In the rows, zero is written as 128.
Families of rows that turns and mirrors carry onto each other, the same ones carrying the whole set onto itself: the rest of each named row's family, in list order:
5 families of 6 rows:
K511: [120 155  80 121 128 115 130 149 136 100 132 153 115 136 139 123  99]
K111: [126 102 126 139 122 133 117 114 161 111 131 144 153 128 182  99 122]
K899: [125 164 106 115 155 156 120 145 145 119 130 119 104 122 107 143 120]
K592: [102  96  99 146 132  88 150  87 127  90 141 124 140 122 120 145 134]
K570: [104 105 102 126 132  89 151 115 121  77 144 149 148 132 138 133 139]
K596: [127  98 131 157 131 142 114  84 170 131 125 110 144 114 154 116 122]
K263: [107 142 163 132 145 106 132  76 149 130 135  97 117 122 122 107 152]
K64: [125  95 122 155 120 128 118  92 165 120 128 129 148 122 170 105 115]
K434: [108 118 117 105 148 114 147 137 120  74 146 152 145 134 137 134 157]
K919: [134 134 102 128 115 102 164 121 123 143 138 159 130  92 129 122  90]
K195: [130 112 138 125 137 153 114 127 162 112 133 142 151 128 174 101 135]
K616: [122 153  96 137 148 143 122 115 149 131 125 105 100 116  97 150 107]
K817: [137 141 119 127 137 132 157 110 131 161 137 131 121  78 100 140 106]
K365: [105 103 113 143 148 111 145  82 131 105 139 103 134 113 100 156 146]
K140: [136 143 111 111 123 115 163 142 120 137 142 170 132  95 135 119 102]
K235: [110 115 130 124 165 137 141 104 131 101 141 105 133 114  98 157 162]
K796: [132 113 148 126 147 168 110 118 167 122 131 124 145 119 159 113 141]
K199: [104 145 152 117 130  86 138 109 139 105 139 139 128 139 159  85 147]
K39: [110 152 172 114 154 119 130 100 147 123 137 108 118 126 130 103 164]
K553: [117 143  72 144 119 102 131 122 141 111 127 138 113 131 128 129  87]
K887: [139 149 125 102 137 135 158 149 123 141 141 162 127  92 124 125 115]
K82: [102 136 143 135 122  72 138  86 142 114 138 126 126 134 152  89 136]
K176: [133 132 107 137 122 110 161 104 128 156 136 140 124  83 111 133  93]
K480: [111 123 132 104 164 137 143 131 125  86 146 129 138 125 115 148 169]
K758: [118 143  80 151 129 116 127 105 146 125 126 113 103 120 108 142  91]
K661: [124 165  98 108 145 142 125 160 139 104 131 144 111 133 128 129 115]
K632: [108 154 166 106 145 108 133 117 140 110 140 130 125 136 147  90 161]
K746: [130 107 144 143 146 163 112  95 170 132 127 108 142 112 147 119 135]
K306: [140 149 129 109 144 144 157 132 128 154 139 140 122  84 107 136 116]
K612: [105 135 148 143 130  83 136  69 146 126 135 105 120 126 133 100 139]

Same family as K887: K919, K817, K140, K176, K306
Same family as K796: K111, K596, K64, K195, K746
Same family as K365: K592, K570, K434, K235, K480

Families of rows that turns and mirrors carry onto each other, the same ones carrying the whole set onto itself: the rest of each named row's family, in list order:
4 families of 8 rows:
K894: [141 162 127 136 169 122 153 106  90 111 122 161 138 125 168 107 132 136
 134]
K507: [142 168 104 123 135 101 145 109 154  95 147 155 137 112 152 103 133 137
 145]
K988: [155 158 111 133 141 104 155  97 116 113 120 151 130 125 160  96 124 139
 156]
K754: [127 126 177 153 128 121 120 121 101 128 148 132  75 138 140 110 171  98
  97]
K693: [161 143 115 136 110  92 147  95 137 118 126 135 106 129 148  90 130 129
 161]
K486: [112 115 161 155 131 132 116 119 111 106 123 146  67 140 139 143 156 112
  83]
K627: [114 153 125 138 186 150 141 107 120 104 138 151 135 147 158 125 143 138
  82]
K605: [106 134 147 149 175 154 128 111 117 110 137 140 105 152 151 134 155 124
  66]
K417: [122 114 151 153 126 119 113 107 164 114 136 104  63 142 140 128 158 111
  96]
K829: [127 156 152 142 176 134 142 117  75 114 131 160 125 127 164 115 149 123
 108]
K210: [158 146 100 122 156 100 146 132 151 101 131 134 131 137 146 125 123 131
 165]
K577: [146 152 118 132 115  86 133 109 173  99 141 131 105 105 148 109 138 125
 154]
K593: [145 143 106 136 130  99 134  94 188 106 136 109 106 127 151 108 134 133
 140]
K131: [109 118 158 155 149 141 115 112 135 114 136 121  76 150 143 135 162 112
  72]
K418: [121 141 173 150 159 134 128 123  79 122 143 149  99 133 152 116 165 108
  93]
K191: [137 105 148 143 123 115 116 145 139 118 141 119  68 163 120 139 155 101
 115]
K625: [128 163 104 131 178 135 149  99 143 100 137 147 149 137 161 114 131 146
 111]
K667: [137 129 140 144 106  88 119 113 168 103 131 119  71 110 143 123 148 112
 140]
K840: [117 154 126 135 161 145 143 115  99  98 139 182 134 142 147 122 142 136
  87]
K341: [136 125 129 146 118 103 121  99 185 111 135 100  76 133 143 117 146 119
 124]
K849: [154 129 135 142  93  93 133 102 141 126 135 123  79 135 137  91 146 115
 147]
K274: [140 122 161 150 100 104 121 113 126 130 145 122  67 138 134 100 163 102
 120]
K58: [123 133 147 136 177 142 129 154 101 111 150 150 116 162 134 142 157 111
  94]
K676: [161 127 108 130 128  92 136 130 165 108 129 119 101 143 135 125 128 122
 164]
K806: [141 159  96 129 154 113 147  93 170 101 136 130 136 129 158 107 128 143
 134]
K689: [146 156 108 121 181 118 148 139 127 101 138 150 148 141 151 129 129 132
 144]
K559: [131 150 128 128 189 136 142 148 105 104 146 157 142 150 146 137 143 123
 113]
K488: [125 114 157 142 148 134 119 151 115 117 148 135  86 167 124 143 162 101
  94]
K447: [130 169 107 125 154 126 150 111 124  96 148 177 150 128 150 109 134 142
 117]
K92: [123 114 158 154 112 108 113 117 141 106 124 126  54 124 140 137 156 108
 110]
K872: [108 131 148 148 151 146 129 119  93 103 130 169 100 147 142 137 152 124
  74]
K975: [152 110 127 137 114  99 123 137 161 114 132 113  75 153 124 132 143 109
 144]

Same family as K92: K507, K486, K577, K667, K840, K447, K872
Same family as K418: K894, K988, K754, K693, K829, K849, K274
Same family as K975: K210, K191, K58, K676, K689, K559, K488

Families of rows that turns and mirrors carry onto each other, the same ones carrying the whole set onto itself: the rest of each named row's family, in list order:
4 families of 4 rows:
K556: [130  90 154 156 155 126 143 130 135 131 128 152 150 156]
K90: [129 147 130 116 102 136 108 117 152 143 108 134 100  91]
K55: [113 135 133 145 169 121 166 127 159 112 135 117 135 115]
K873: [102 106 177 147 161 133 107 129 136 141 134 154 141 142]
K700: [128 140 127 114 125 151 125 105 133 100  99 121 104  91]
K531: [103 133 119 126 162 107 163 126 133 123 134 116 132  97]
K727: [114  88 156 140 125 144 135 120 140 135 137 147 158 165]
K951: [122 136 134 106 118 117  96 118 100 115 137 147 103 170]
K907: [144 108 146 116 103 130 130 142 111 120 146 153  94 164]
K906: [133 145 111 105 115 143 134 120 127 118  88 140 101 107]
K159: [122 114 149 122 116 121  97 130 100 110 155 156 111 160]
K983: [132 137 127 134 154  91 142 112 159 132 144 103 136 121]
K879: [116 144 128 117 149 108 151 112 165 137 140  99 117 106]
K658: [126 126 126 127  91 141 122 134 116 106 135 163  97 160]
K717: [132 145 130 101 123 133 128 103 159 140 105 115 102  95]
K334: [114  91 165 141 140 127  99 126 115 131 139 157 150 151]

Same family as K334: K159, K879, K717
Same family as K658: K556, K55, K906
Same family as K727: K700, K531, K907

Families of rows that turns and mirrors carry onto each other, the same ones carrying the whole set onto itself: the rest of each named row's family, in list order:
5 families of 6 rows:
K848: [101 120 103 126 121 110 169 134 132 106 146 133 106 133 128  88 122 120
 137 129 146 109 118 142 136 176 159 139]
K278: [134 117 122 122 150 167 125 164 101 149 104 133 110 121 132 113 101 146
 148 136 111 140 153 156 114 116 140 113]
K607: [113 104 105 139 150 180 128 147 110 136 115 125 106 113 127 126 119 145
 144 145 119 152 163 125 107 106 136 101]
K867: [123 132 137 139 142 130 178 147 120 130 157 126 131 142 114  77 137 148
 148 133 141 136 171 122 130 154 134 136]
K411: [121 159 145 130 117 103 122 119 128 131  98 135 157 138 119 149 138 133
 127 111 111 152 119 102 153  87 102 149]
K541: [157 130 131 142 145 128 187 119 135 132 137 127 155 160 109  94 138 142
 127 141 139 142 149 124 124 147 116 138]
K835: [154 139 138 154 131 126 167 148 127 145 168 110 151 138 121  84 131 142
 136 137 109 120 168 131 142 136 134 148]
K285: [128 127 103 112  68 144 119 108 158 116 129  93 131 143 126 143 103 111
 127 159 115 155 131 122 141 117 121 120]
K183: [ 87 129  91 161 168 119 119 136  99 122 113 133  99  93 128 132 125 127
 119 120 121 120 110 123 126 118 138 115]
K575: [108  91 125 115 153 166 119 132 122 157 116 114 116 121 120 118 122 148
 125 116 110 157 178 116 123 124 146 100]
K513: [114 124 134 121  74 159 129 116 166 116 110 112 115 150 148 144 102 123
 139 137 107 149 107 118 146  96 125 124]
K346: [113 136 129 101  59 137 135 104 149  95 127 110 125 154 132 146 117 131
 151 140 135 150 117 123 137 119 122 137]
K304: [131 120  97 134 100 114 152 133 143 118 154 118 121 130 141  98 111 112
 128 139 112  93 115 155 145 161 165 150]
K440: [102 112 127 107 133 161 113 163 102 139 121 121 114 117 147 145 100 138
 163 129 128 153 166 129 121 113 126 110]
K938: [136 117  96 128 121 113 175 106 145 109 126 132 131 154 122 105 124 117
 117 139 143 118  99 144 128 169 141 139]
K442: [ 80 138 116 132 155 104 107 154  91 128 120 128 111  98 146 150 109 126
 137 106 129 123 120 125 138 120 125 122]
K609: [ 81 111 104 134 162 110 109 120 116 140 111 121 106 101 125 126 123 125
  99  94 115 123 119 121 140 138 153 112]
K386: [124 106 102 116 128 158 114 155 106 146 133 126 135 102 128 138 121 136
 147 145 103 152 183 126 121 107 145 126]
K18: [112 165 156 160 119 114 131 122 144 128 122 115 138 140 133 137 126 133
 122 112 106 144 109  95 160  84  99 135]
K653: [130 103 141 108  85 158 115  91 150 121 118  87 127 155 147 149 100 139
 129 119 109 140 125 127 138 118 127 116]
K61: [142 125 150 147 134 133 161 105 121 134 149 116 139 142 104  89 162 172
 128 109 109 123 161 120 131 136 146 147]
K535: [123 105 111 123 100 128 149  90 139 106 135 120 110 136 122 101 142 143
 121 116 115 101 112 147 131 160 178 147]
K737: [ 96 131  83 137 146  98 104 143  97 131 130 134 128  83 131 147 126 116
 120 120 107 118 124 125 140 121 149 138]
K420: [123 146 160 149 130 106 118  93 126 131 129  91 144 140 136 146 123 146
 110  90 109 127 113 105 154 109 104 130]
K329: [115 141 110 142 168 114 117 155  91 137 102 139 105 104 133 121 107 130
 125 113 115 110 107 153 132 125 140 125]
K42: [122 171 125 154 115  96 123 112 134 128 141  96 153 131 112 138 126 121
 109 132 116 146 129  97 156 105  93 132]
K22: [121 122 124  93  79 140 117 115 151 116  88 134 138 148 132 156 117 123
 139 133 112 158 116 124 140 100 127 140]
K4: [114 172 155 138 100 101 139 111 126 110 137 110 146 144 116 140 140 145
 138 119 135 146 124  99 149 106  94 147]
K198: [143 116 140 161 139 137 189 125 127 123 154 137 154 145 127  95 149 153
 141 130 122 130 155 109 131 130 138 153]
K19: [120 102 101 142 112 123 178 107 143  97 141 144 127 138 145 107 130 125
 133 131 125 104 102 133 136 154 164 155]

Same family as K285: K835, K304, K386, K737, K42
Same family as K609: K575, K653, K61, K535, K420
Same family as K4: K848, K867, K346, K440, K442
Same family as K541: K278, K411, K938, K329, K22

